(in the rows, 128 means zero)
Each path below is one point turned by a fixed rotation once a step. After each direction that follows a path, write how fast that rotation turns it, in degrees per step (0 if it stays still).
Each turn is a multiple of 5 degrees from 10 to 175, or 0.
Each row of a path follows its step; steps can be skipped.
Rotation 1:
step 0: [125 124 120 123 131 129 128 126 123 123 127 123 134 129 130 130 139 126
 129 126 130 116 129 120 122 133 128 113 127 131 136 133 129 135 127 139
 125 129 114 115 130 135 124]
step 1: [126 120 128 118 120 123 133 132 128 121 125 124 122 128 108 121 130 131
 135 125 118 129 127 122 129 126 131 123 130 125 126 132 129 140 120 134
 128 124 119 121 130 127 116]
step 2: [119 125 136 133 128 134 132 127 129 116 123 127 129 141 124 124 131 131
 134 118 130 131 119 120 137 123 136 127 127 131 131 136 116 127 113 131
 126 133 122 126 130 132 123]
step 3: [122 126 125 118 124 143 137 126 135 122 129 120 129 134 136 120 128 131
 131 120 124 124 127 119 129 124 133 132 130 128 130 115 122 123 127 119
 129 131 122 122 136 119 119]
step 4: [132 129 132 134 131 130 140 127 127 121 130 119 127 133 129 128 137 126
 131 126 128 138 137 134 130 119 129 122 137 124 135 125 126 128 132 118
 127 143 128 114 134 127 119]
step 5: [122 130 137 130 127 132 133 140 135 126 138 114 131 131 125 135 139 124
 134 128 122 125 135 135 130 132 130 126 134 134 132 124 117 138 129 122
 128 123 133 131 138 131 123]
step 6: [118 113 121 130 125 131 125 135 126 127 129 116 131 135 122 138 131 129
 127 124 136 139 129 132 123 134 135 129 137 123 137 119 123 127 128 137
 129 129 138 129 139 127 129]
step 7: [123 127 121 128 121 126 126 124 130 115 136 120 139 134 124 128 132 115
 125 131 132 130 127 120 124 123 134 127 139 130 126 129 121 127 144 138
 125 120 134 125 126 125 122]
step 8: [125 116 122 139 129 130 125 126 124 123 121 130 126 125 122 132 136 121
 122 131 127 121 136 125 123 123 135 123 145 135 127 121 121 133 130 131
 127 123 113 128 125 128 121]
step 9: [125 121 134 127 124 132 135 129 128 123 124 131 126 125 110 123 132 117
 121 127 132 128 124 132 134 132 136 124 134 124 111 123 118 137 127 129
 136 131 124 125 126 121 131]
step 10: [116 126 132 132 135 141 127 133 122 122 124 130 137 126 132 121 135 121
 131 130 142 125 122 122 128 135 133 120 122 124 133 124 116 135 127 128
 129 134 120 120 124 126 131]
[127 127 128 127 126 128 126 125 129 129 128 126 129 131 132 130 128 128
 124 130 127 128 132 132 127 129 130 130 130 128 129 129 129 132 130 130
 130 129 132 131 126 129 127]
40
[128 130 129 129 132 133 133 123 129 129 129 130 128 129 128 126 127 127
 128 128 130 127 131 133 128 129 126 127 129 130 127 125 128 129 127 126
 129 129 127 127 127 125 130]
65
